In the rows, zero is written as 128.
Each run below is a few steps of one of 6 hidden systems, one row a step.
path 1, sebe, 8 rows:
[[157 109 107  92 171 150 150 167 153 127 153 184 147 194 122 112 157 179
   92 123 144 156 120 131 124 164]
 [148 151 184  99 127  66  98  87  94 138 149 139 132 124 113  91 148 145
  138  69 101 120 128  79 146 121]
 [ 98 146 132  94 119 147 155 182  92 146 160 178  83 136 156 165 112  97
  132 140 121 175 147  89 137  91]
 [109 125 118 100 136 149 124  87 158  90 124 110 176 171 149 133 112  80
  107  60 125 117 185 112 113 109]
 [101 101 137 128  84 105 143 139  88 133 107 142 157 144 125 167 169 136
  185 164  64 113 167 126  88 145]
 [167  66 130 112 127 154 155 163 112 119 149 140 113 190  89  60 122 120
  114 129 167 113 160 154 111 117]
 [103 140 139 153  74  61 161 104 120 141 177  81 129 101 127  75 148  86
  138 101 117 105 110  97 116 128]
 [102 129  78 119 133 144 194 184 159 138 173 160 133 161 158 142 153 132
   98 151 135 170 102 118 115 159]]
path 2, foz (8 x 26):
[[138 124 132 143 120  95 147  89 151 119 168  78 140 135 113  41 128  98
   99  71 159  99 114 121 127 129]
 [ 86 154 116 160 107 133 148 138 143 141 177 108 110  92 144 134  84  62
   95  98 162 141 116  90 168  94]
 [123 150 106  84 146 162  94 142 156 126 136 172 148 105 157 197 110 131
   85  93 137 183 148  93 161 115]
 [121 132 171  82 141 115 106 122  83 129 120 187 148 172 127 167 146 152
  149  99  74 136 174  84 137 122]
 [151  93 171 115 139 152 127 145  67 123  98 148  80 183  95 105 107 124
  165 155 125 100 170 153 118  95]
 [122 109 105 145 105 156 129 120 129 110  67  81 117 111 138 146 114 102
  165 190 122 102 146 186  83 116]
 [113 145  83 155 139 124 164 142 164 135 114 116 135 121 152 145 163 167
  134 193 115 138  67 163 100 181]
 [154 120 113 139 151  97 142 103 173 123 152 114 174 156 110  67 167 172
   95  98 141 112  87 138 121 183]]
path 3, mepez (8 x 26):
[[139 128 113 107  53  95 120 115 123 129 131  77 113  41 142 112 142  88
  153 147 124 134 134 135  79 109]
 [115 158  80  70 121 129 161 107 173 100 141  99 141 131 190 121 148  93
  114 109 121 160 129 124  68 129]
 [ 91 149 152 123 139 101 154  79 128 110 152 111 155 189 144 100 131  90
  124  54 102 101 148  87 125 120]
 [116 132 169 125  70  74 127 126  78 152 177 127 110  91 114 106 128  88
  140  92 115 127 145  72 147  94]
 [153 164 124  64 102 121 111 123 115 126 130 109  71  58 163 115 116  93
  138 134 138 167 126 123  99  82]
 [105 165 120  69 151 136 167 107 123 103 110 122 104 178 189 129 138 100
  153 130  91 142 140 128  70 111]
 [112  94 159 114 110 115 167 125  91 116 154 132 136 207 112  87 131  86
  142  91 108  98 183 106 106 108]
 [144 105 149 131  55  81 128 116  92 135 146  84 109  75 105  74 134  88
  157 130 129 104 145 127 104 104]]
path 4, mepez (8 x 26):
[[120 147 167 137 138 106 172 121  88 135 158 112  62 168 124  52 106  89
  137 114 138 106 109 114 132  95]
 [ 92 123 135 138  74 135 148 143  88 133 122 102  86 100 140 148  99  54
  166 159 119 121 162 127 109  77]
 [144 104 102  58  88 141 112 115 135  97 102 111 150 112 155 144 143  98
  143 129 111 144 192 143  60 110]
 [141 128 125  89 123  83 157  89 140 108 143 107 160 169 141  69 182 137
  135  98 100 115 127 126  69 158]
 [103 134 133 158  99  89 185 123 128 139 197  95 119 137 124  61 128  79
  111  91 146 111 106  97 135 121]
 [ 95 159 129 139  86 122 117 105 125 128 132  84 108  59 155 148  87  55
  133 108 134 130 140 103 140  79]
 [118 158 119  49 111 123 105 110 127 115 116 142 140 103 182 181 142 112
  139 107  88 170 166  96  94 106]
 [156 141 159  55 155 103 137 104 107 116 148 152 120 186 139  73 155 139
  130  82 109 137 142 104 101 121]]
path 5, rero:
[[134 117 141 139 137 111 138  80 149 108 152  88 153 166 110  54 118  98
  100  57 150  88 137 119 131 125]
 [104 152 126 138  78 117 128 149 117 152 168 116  92  51 144 143  99  72
  120 123 148 154 122  90 155  85]
 [160 161 105  45 175 155  99 121 159 108 115 160 126 130 171 149 133 152
  100 109 134 182 128 125 114 121]
 [103 172 184 142 147  85 111  72  85 131  92 122 124 143 134 141 136 143
  176 117  67  97 119 109 136 124]
 [ 98  83 142 150 131 172 134 170 105 131 137 174 141 183 100 167  95 105
  117 111 134 120 187 108 168 105]
 [170  93 119  85  87 137 105 111 122 100 100  88 119 101 124  95 124  92
  146 134 141 117 177 165  71  97]
 [ 76 149  90 127  97 119 172 149 136 136 126 126 137 113 177 186 159 118
  152 177  84 155 115 123  90 148]
 [120 121 112 129 161 126 144  90 175 102 137 118 196 196 131 106 147 138
   94  71 124 109 133 122 121 165]]
path 6, taz, 8 rows:
[[161 132 151 113 133  73 150  94 113 125 138 104 119 159 116  40 173 155
  150 123 111 100  99 139  87 153]
 [ 65 116 114 185 103 145 202 160 118 135 148 106 107 161 132 129 106  64
  137 157 132 108 132 131 123 113]
 [121  94 131 125  86 107  95  90 143 109 135 105 202 115 112 133 138 102
  119  64 115 101 187 106 123 127]
 [112 144 121  88  98  84 167 154 108 146 160 160 128 130 155 141 189 146
  151 150  80 163 116  97  91 153]
 [126 118 119 107 169 155 177 125 146 101 150 126 123 221 137  72 115  99
   99  91 152 119 142 133 110 119]
 [121 108 149 191  83  69 144 120 114 150 166  94 140 107  86  72 144 123
  138 121 131  86 103 118 142 147]
 [ 69 140  87 122  84 139 161 144 152 127 155 118 150 106 174 182 121  64
  116 114 119 157 155  93 116 112]
 [150 144 136  75 141  88 116  69 143 104 125 118 171 155 144  94 171 150
  130  77  96 121 134 116  89 152]]
path 7, rero, 8 rows:
[[155 180 169  87 161 116  70 103  93 135  90 151  80  92 143 148 119 164
  154 136 107 149 109 119 144 104]
 [114 127 166 135 175 157 114 142  82 132  83 183 118 190 119 181 112 164
  159 151  93 119 151 127 154 122]
 [142  65 147 147 117 156 111 125 100 109  83 119 139 168  85 123 111 119
  158 145 126  76 189 169 113 114]
 [115  77  89 143  56 138 154 166 127 130 124 108 143 100 124 148 145 100
  151 186 123 125 158 157  82 134]
 [129 113  66 114 114 121 170 131 187 113 146 106 175 143 151 107 176 138
  110 139 128 139 110 149  70 178]
 [100 157 122 171 118  73 167  98 157 139 177  90 150 122 133  83 152 120
  109  94 127 111  72 102 137 161]
 [129 149 128 135 141 127 129 142 149 144 191 142 116 110 124 104  99 113
   70  76 178 153 100  87 188 113]
 [172 176 155  79 156 125  76 109 115 129 120 134  70  77 141 110 101 137
  120 113 150 160 105 119 147  88]]
path 8, taz (8 x 26):
[[107 155  90 124 147 188 133 135 161 111 112 108  98 109 171 164  71  78
  103 139 164 154 128 144 134  91]
 [162 147 161 130 142  94  61  60 123 118  75 101 145  94 113 119 139 169
  153 115 106  96 118 145 130 138]
 [100 133 106 145 134 163 156 178 114 141  97 153  98 137 149 190 126 141
  158 211 109 146 116 153 118 134]
 [183  80 135 100 147 168  76 111 136  99  94 131 148 150  96 108 104 135
  111 100 158 108 183 161 128 110]
 [143 130 165 136  97  93 115 166  66 170 140 160  82  81 102 132 142 158
  163 173 114 139 108 114 150 121]
 [110 141 125 112 173 189 116 142 140 117 126 164 121 161 145 172  74 103
   90  91 152 153 158 107 171  91]
 [172 138 151 145 150  84  80 107 135 146 130 141 149  97  93 105 153 204
  118 114 131 120  80 124 164 167]
 [111 152  80 136 140 169 158 176 156 138 134 131  86 101 165 159 104 113
  105 179 161 171  87 143 133 121]]
path 9, Delon (8 x 26):
[[138 167 124 111  96  79 152 106 123 134 143  78  83  74 156  76 149 107
  151 149 121 135  81 135  84 122]
 [157 135 148  52  94 115 118 145  81 133 144 144  72  95 141 107 126 101
  147 128 126 165 155 108 101  77]
 [131 125 161  95 152 169 103 147  74 124  81 172  89 159 129 173  98 132
  163 154 107 135 174 133 132  88]
 [111  91 137 164 129 140 131 152 100 136  85 158 153 165 102 179 147 169
  167 183  89 103 146 153 127 158]
 [144  73 122 149  98 107 104 126 144 131 135 136 212 121  83 134 169 168
  122 112 117 105 152 130 129 178]
 [120 120 123 145 136 126 107 113 168 126 169 137 188 128 112 133 117 123
   70  49 152 129 139  88 180 136]
 [107 159 106 170 181 155 156 122 177 123 146 109 116 151 142 108  86 110
   76 105 175 127  79 132 167 128]
 [120 174  99 151 129 112 159 105 158 127 126  65  90  90 164  91 127 111
  132 160 144 125  58 157 101 135]]
path 10, Delon:
[[163  85 147 142 153 183  86 141 112 119  89 142 111 143  84 131  78 133
  123 138 165 107 166 163 161  97]
 [ 74 139 103 185 120 138 124 134 147 139  98 129 166  98 143 220 127 139
  140 165  98 126 116 131 148 155]
 [167 108  93 102 135 108 141 136 172 126 157 142 176 143 123  92 185 181
   96 121 135 146 102 137 100 188]
 [134 162 173 132 144  88  95  68 123 126 143 108 132 118 117  90 112 117
  115  50 130 105 119  90 166 111]
 [105 134 124 165 128 153 173 182 119 151 170 134  70 127 125 115  86  88
  106 148 174 142 101 121 165  99]
 [157 141  94 114 136 156 101 114 154 110  65  90 101  80 154 138 117 138
  141 185 143 136 108 190  91 123]
 [108 164 134  84 104  76 136 125 105 143 139 153 134 109 163 161 181 148
  160 134  64 159 119  88  98 143]
 [184  92 171  87 149 127 116 144  87 129 143 174 110 183  83  70 134 157
  127 107 139 120 155 124 133 118]]
path 11, foz, 8 rows:
[[135 141 128  75 157 119 139 106 152 110 169 147 157 179 144  96 143 124
   88  50 130 146 140  87 125 132]
 [ 84 133 167 138 134 137 148 120  94 125 147 136 114 185 127 125  87  69
  128  77 121 108 170  86 156  81]
 [109 102 109 120 132 203 124 170 125 116 105 150 115 144 137 188  79  88
  120 147 147 146 184 140 137  89]
 [107 125 102  87 127 149 136 133 130 112  87 152 161 158 165 195 160 142
  153 158  77 145 165 137  79 145]
 [133 119 139 123 169 126 176 134 109 120 113 147 118 224 122  91 159 164
  153 157 103 107 114 155  94 157]
 [124  91 113 175 126 141 161 107 147 105 116  70 140 172 108  70 113  96
  126 130 152  71 134 173 102 134]
 [ 78 127  69 168  93 135 190 152 173 130 164  89 140 110 154 136 125  79
  106 147 148 136 106 131 115 140]
 [122 154  82  92 156 138 149 132 191 118 168 144 161 145 167 131 146 136
   71  88 144 173 105 104 125 154]]
path 12, sebe, 8 rows:
[[132 122 154  94 117 108  89 144 101 146 145 194 162 117 114 179 149 162
  129  99  94 155 164  75 159 133]
 [160 121 144  38 118 143 102 133  98 112 127 154 101 130 140 124 116 101
  132 105 129 160 187 112 104  75]
 [ 82 146 147 117 113 126 162  96  97 108 111  97 110 166 162 128 111  60
  166 117  90 102 166 118  93  88]
 [ 79  75 111 175 107 156 180 159 126 124 131 130 165 193 112 152 128 100
  135 144 117  96 171 137 118 140]
 [161  59 114 133  75 103 132 137 140 126 159 114 182 126  82  79 168 138
  119 116 139 106 153 140 101 162]
 [157 136 121  97  97  81 171 150 116 147 175 124  91 113 133  58 175 139
  137 153 129 150  85 126  85 144]
 [107 173 129 127 177 117 180 126 145 132 177 138 106 185 152  85 127 124
   95  94 141 142  78  97 145 136]
 [ 89 152 140 134 138 104 122 123 135 142 157 170 179 140 135 180 145 147
  108  76  93 144 130  64 173 150]]

Name the system that made each run.
path 13, 2 rows:
[[173 119 173 139 123 115  81 133  95 148 148 140  94  88  78  90  95 135
  116 104 167 121 125 114 184  95]
 [119 145 117 157 139 171  99 166 131 148 112 150  97  74 132 196  84 131
  115 166 154 158 111 132 181 108]]

Delon
path 14:
[[188 117 133  96 123  97  94 154 121 151 142 169 131  90 102 116 174 205
  126 150 127 157 101 129 129 162]
 [160 147 178 123 156 108  59 113 104 145 125 168 125  98  99 140 116 174
  117  91 129 134 121  95 195 119]]

Delon
path 15, 2 rows:
[[160 108 171 121 144 154 124 154  72 133 124 149  55 157  95  87  87 115
  140 143 157 117 146 143 145  80]
 [107 118 123 166 106 157 101 143 109 136  70 123 120  86 125 203 106 124
  166 191 112 117 148 157 135 115]]

Delon
path 16:
[[100  86 152 168 122 157 136 128 108 115 128 119 139 178  96 122  82  73
  126  95 142  83 186 122 155  94]
 [107  81  96 148  40 109 144 147 133 132 149  99 171  78 117 143 150  89
  139 143 121 119 163 128  99 136]]

sebe
path 17, 2 rows:
[[ 96 161 141 145 137  79 153 128 132 153 183 157 153 145 134 128 157 150
  110  87 103 141  88  68 162 159]
 [143 152 159 133 144 137 100 134 111 143 153 141  79  97 113 111  72 107
  100  93 171 141 116  99 194  79]]

mepez
path 18 (2 x 26):
[[147 138 134  47 101 107 120  95 123 106 143 111 128 123 154  92 140  87
  131  77 119 141 170 104  81  96]
 [ 89 161 170 145 146  84 179 115  82 142 141 138 104 190 137 104 151 133
  164 130  78 106 101 100 122 137]]

taz
path 19, 2 rows:
[[151 112 139  90  84 116  72  93 126 111 127 108 159  79 120 128 117  92
  124  71 131 124 190 107 125  94]
 [108 136 108  94  97 137 164 147 103 122 102 117  90 123 170 152 138  97
  176 190  97 144 142 149  64 110]]

sebe
path 20 (2 x 26):
[[ 86 163 185 168 134  93 121  74  91 131 116 106 124 140 125 130 105 103
  157  92  91  85 128  94 161 106]
 [129  77  98 153  92 154 179 202 127 144 170 135 107 134 105 104 122 104
  112 170 173 137 129 146 123 126]]

Delon
path 21, 2 rows:
[[130 128  70 158 146 174 119 127 202 114 113  95 148  95 141 146  98 118
   81 135 179 136 106 164 142 137]
 [ 86 151 121 162 159 129 107  97 159 123  99 138 195 140 141 202 135 158
  123 108  89 119 123 111 158 165]]

mepez
path 22, 2 rows:
[[154 120 124 101 100  88 163 134 105 133 127 117 106 131 132  77 183 151
  169 180 102 126 107 154  60 152]
 [ 78 139  99 190 159 143 201 146 157 130 145 117 130 189 140 120 124 121
  114 151 136 112  82 140 134 159]]

rero
path 23:
[[109 177  74  88 153 148 139 112 186 107 114 117 141 119 198 169 137 122
  108 131 120 169 105 133  97 140]
 [100 149 150 149 185 115 146 112 131 131 135 164 162 208 126 136 145 169
  117  94  96 114 109 100 157 165]]

foz
path 24, 2 rows:
[[156 154 171  71 121  85 127 117  87 137 170 140  83 124 130  67 136 113
  132  87 126 144 128  87 124  94]
 [ 65 172 151 181 166 117 173 123 120 142 154 137 115 178 139 133 106 114
  120 105 114 112  91  90 176 128]]

taz
path 25 (2 x 26):
[[144  89 145 151  86 122 135 121  94 120 108  81  98 122 100  77 112  91
  168 158 137  81 154 168  96 102]
 [102 104 102 105  61 143 117 151 124 125 127 129 154  81 147 194 126  81
  140 135 111 151 193 112 107 103]]

Delon
path 26 (2 x 26):
[[146 122 113  74 151 115 165 141 139 122 152 164 148 197 140  97 185 169
  120 122 108 150 123 124  86 168]
 [134 126 188 151 134  97 104  73  93 119 117 103 128 149  94  78 111 116
  146  80 120  73 148 117 150 109]]

Delon
path 27, 2 rows:
[[157  93 136 155 131 123 152 189 102 160 152 167  99 145  82  95 144 175
  128 180 148 128  96 147 145 152]
 [167 113 115 156 157 150 146 142 143 127 114 105  85 139 106  68 118 151
  121 181 175 112  77 192 119 141]]

rero
path 28, 2 rows:
[[104 148 107 162 175 177 169 122 151 109  97  96  91 172 153 118  86 101
  124 161 151 110  99 172 121 117]
 [142  92 137 178  94 117  81  93 129 120  86  81 164  83  89 130 121 129
  151 136 126  76 149 161 129 135]]

taz
path 29 (2 x 26):
[[ 85 121 111 136  94 160 126 176 113 141 123 156 125  98 143 219 105  98
  141 161 115 156 165 109 145 104]
 [164 126 112  53 158 149 110 143 130 117  96 177 135 153 146 157 164 182
  134 152 104 167 144 146  91 144]]

foz
